In the rows, zero is written as 128.
One turn sends every row of this set to another row. A few are shown first. Where does it send the rows asked after them?
Duni: [ 96 128 125 157 130 113 166  91 134 131 121 193 154 160 116 108 104 133
 117 109 114 156 110 128 179 120 118 146 114 143]
maf: [ 86 109 166 162 122 102 148  81 139 117 106 168 128 154 128 123 122 109
 136 113 127 121 122 139 154 104 131 125 118 159]
vivaz: [ 82  91 104 152 120 122 126 114 142 128  98 167 142 152 116 120 120 132
 144 109  90 163 113 108 168 137 121 131 121 159]
Der: [117 123 130 146 126 104 173  85 117 150 124 179 137 140 119 115 111 149
 136 112  91 128 101 139 161 122 106 168 156 150]
Fen: [ 90 122 118 113 134  77 133  86 155 128 113 151 119 130 145 126 101 127
 126 110 109 161  86 149 145  98 121 142 120 129]
vofev: [ 71 121 136 132  81 134 137  97 160 156 120 141 136 132 102 125 129 155
 164 108 119 155 113 145 144 118 143 138 118 143]
subed: [100 105 128 135 115 115 171  80 132 126 114 180 143 143  97 136 118 149
 156  88 102 149  95 121 149 139  85 121 133 142]
nisi: [129  94 123 145 126 141 155  97 113 145  95 154 172 122 109 101 111 132
 146 106 115 125 103 146 129 125 106 162 122 134]
vutid: [108 112 126 121  97 140 156  86 119 129 103 174 128 146 126 121 113 159
 120 131 136 154 127 140 124 149 117 120 124 161]
Gosu: [ 96 112 124 142 102 135 155  68 139 164  98 114 149 122 138 120 115 119
 160 126 118 121  94 166 159 130 145 144 138 148]
dakos: [ 93 102 135 132  98 128 153  66 133 151 120 157 128 125 138 112  97 165
 119 110 128 135 134 148 134 145 133 121 130 136]
Zomif: [ 74  95 141 125 102 118 139 116 141 159  83 138 136 134 100 122  92 141
 117  92 121 156 104 134 131 122 110 141 125 129]
Ligas: [109 136 145 107 111 116 135  76 137 113  95 122 139 129 161  86 125 141
 116 119 104 135 111 144 160 114 116 143 110 124]
voser: [109 115 157 122 105 113 127 121 102 137 111 143 170 115 142 116 115 153
 116 119 113 140 119 122 151 120 112 130  94 137]
dep: [ 89 102 146 118  59 126 139  97 144 145 116 125 157 113 137 113 136 146
 136 115 122 143 118 163 178 129 108 114 119 153]
Vazo: [ 89 107 147 154 138  93 119  94 128 153 122 134 141 147 132 138 117 128
 146 124 102 176 109 139 153 145  94 124  99 156]
Zot: [ 83 105 126 128  91 135 146  74 138 175  90 128 151 127 139 118 109 119
 159 119 106 122  99 165 159 120 139 144 141 148]
Kagem: [ 91 101 130 156 110 100 173  96 150 144 134 165 122 157 101 121 101 152
 142  93 107 142 102 145 149 137  88 130 112 134]
tunu: [117 100 117 130 139 115 148  88 118 122 117 129 170 150 147 141 136 146
 111 111 120 167  82 148 142 128 101 152 146 127]
fozif: [114 109 111 124 141 107 156  85 119 123 114 126 170 158 135 142 137 144
 113 117 121 160  81 150 142 126 101 148 136 125]
pez: [ 93 131 119 116 126  73 138  89 154 126 115 157 122 128 146 129 111 127
 129 119 108 158  94 154 142 100 127 144 112 126]
Depon: [ 83 114 140 139 117 107 122 103 149 153  96 128 113 146 122 122 115 106
 133 133  96 141  81 172 170 138 122 110 128 146]
Gos: [119 129 130 142 108  85 141  92 115 143 138 133 143 139 106 114 136 147
 148 108  71 133 123 142 170 138 115 124 109 161]
viv: [119  90  87 142 117 102 148  61 150 140 115 144 148 119 120 137 142 123
 149 118  87 143  86 147 151 147 115 133 116 152]
galor: [ 92  90 103 153 115 124 127 114 151 151 106 163 152 149 122 121 126 134
 136 106  81 156 104 113 173 148 127 131 123 156]
mupo: [107 114 136 128  87 157 142  94 131 145 133 130 131 142 103 126 159 146
 138  94 135 153 107 142 157 127 109 133 121 160]
num: [108 139 150 134 114 138 132  90 128 152  89 131 142 145 125 111 126 110
 136 135 146 162  97 149 162 120 116 114 100 168]
Pigus: [114 102 117 136 138 123 142  84 124 120 113 129 176 151 143 143 129 151
 111 110 121 157  79 155 141 120 107 151 152 138]
banu: [119 123 133 143 115  91 144  82 123 145 140 134 136 145 107 111 138 149
 146 105  73 121 123 145 170 142 114 124 109 152]
Rab: [ 98 103 130 105 106 121 172  79 133 111 134 140 151 151 113 130 134 148
 130 105 117 115  97 153 138 107 117 111 119 169]
mizif: [114 130 155 133 105 136 147  92 125 141  99 122 148 150 114 102 126 113
 124 132 143 162  91 140 161 124 124 113  98 172]
Salo: [123 115 127 145 120  96 148  89 119 152 142 131 139 137 106 113 141 155
 142 108  78 116 125 142 161 131 108 124 113 142]
tega: [108 140 149 136 107 141 141  95 128 145  93 125 150 145 117 109 119 113
 128 135 145 166  92 148 168 124 116 115 101 161]
Foloz: [ 91 113 127 131  94 134 156  71 143 170  95 120 145 121 143 124 114 123
 160 125 116 119  92 166 162 123 137 139 146 152]
Zek: [112  82 119 143  85 121 140  91 153 111  93 149 140 142 135 128 121 138
 108 123  87 125 114 161 154 113 142 140 140 160]
sakir: [ 87  91 104 155 115 123 123 111 141 141  97 169 147 149 116 112 125 138
 147 109  88 162  99 114 168 147 116 129 122 161]
div: [110 107 114 114 127 116 147  91 120 140  99 121 177 123 119 114 132 134
 160 121 122 142  76 153 182 153 115 114 114 150]
san: [112  98 148 114  73 111 123  84 125 116 116 165 133 135 129 115 108 139
 157 121 121 125  99 143 164 105 101 147 123 115]
Vamil: [ 97 137 128 110 125  74 137  94 151 128 112 154 122 125 143 132 107 127
 122 112 119 149  98 151 141 104 129 152 102 130]
Zuz: [118  85 151 140  83 125 132  90 141 112 110 151 156 167 115 118 119 147
 133 135 130 139  94 135 162 121 112 144 125 105]
nerub: [101 109 154 120  64 146 144 115 160 132 105 128 145 125 119 118 129 137
 133 142 101 157 102 151 153 142 122 121 123 150]
Pemep: [124 115  98 150 115 114 145 107 142 149  89 136 138 126 138 134 104 109
 118 110  97 173  71 151 142 130 122 127 138 132]
Riki: [ 90 111 122 134 102 123 135  96 136 115  73 131 155 154 165  95 136 155
 118 140 112 145  95 144 144 111 112 151 141 138]
guki: [123 117 165 145 142 112 146  84 136 111  88 162 155 138 168 105 114 141
 124 117 124 154 107 163 148 131 118 136 131 123]
pako: [114 133 133 125 132  85 160  92 124 139 119 129 162 147 165 149 120 133
 148 111 116 153 102 162 168 121 121 110 111 151]
niri: [110 122 122 146 113 105 155  92 119 108  90 168 141 118 166 102 121 121
 127 124 120 130  95 172 136 129 115 149 128 122]
Maru: [108 131 138 134  94  94 161 116 155 126 120 148 161 137 121  83 115 125
 137 102 113 120 126 150 131 131 110 145 147 144]
pifun: [100 116 146 130 109 127 144 111 158 123 114 166 171 147 136  94 124 117
 125  85 122 137 120 129 149 131  98 126 154 153]

Pigus moves to Salo
tunu moves to banu
fozif moves to Gos
Now find these:
san moves to pifun
Vazo moves to Depon
mupo moves to Ligas
Rab moves to voser
dep moves to guki

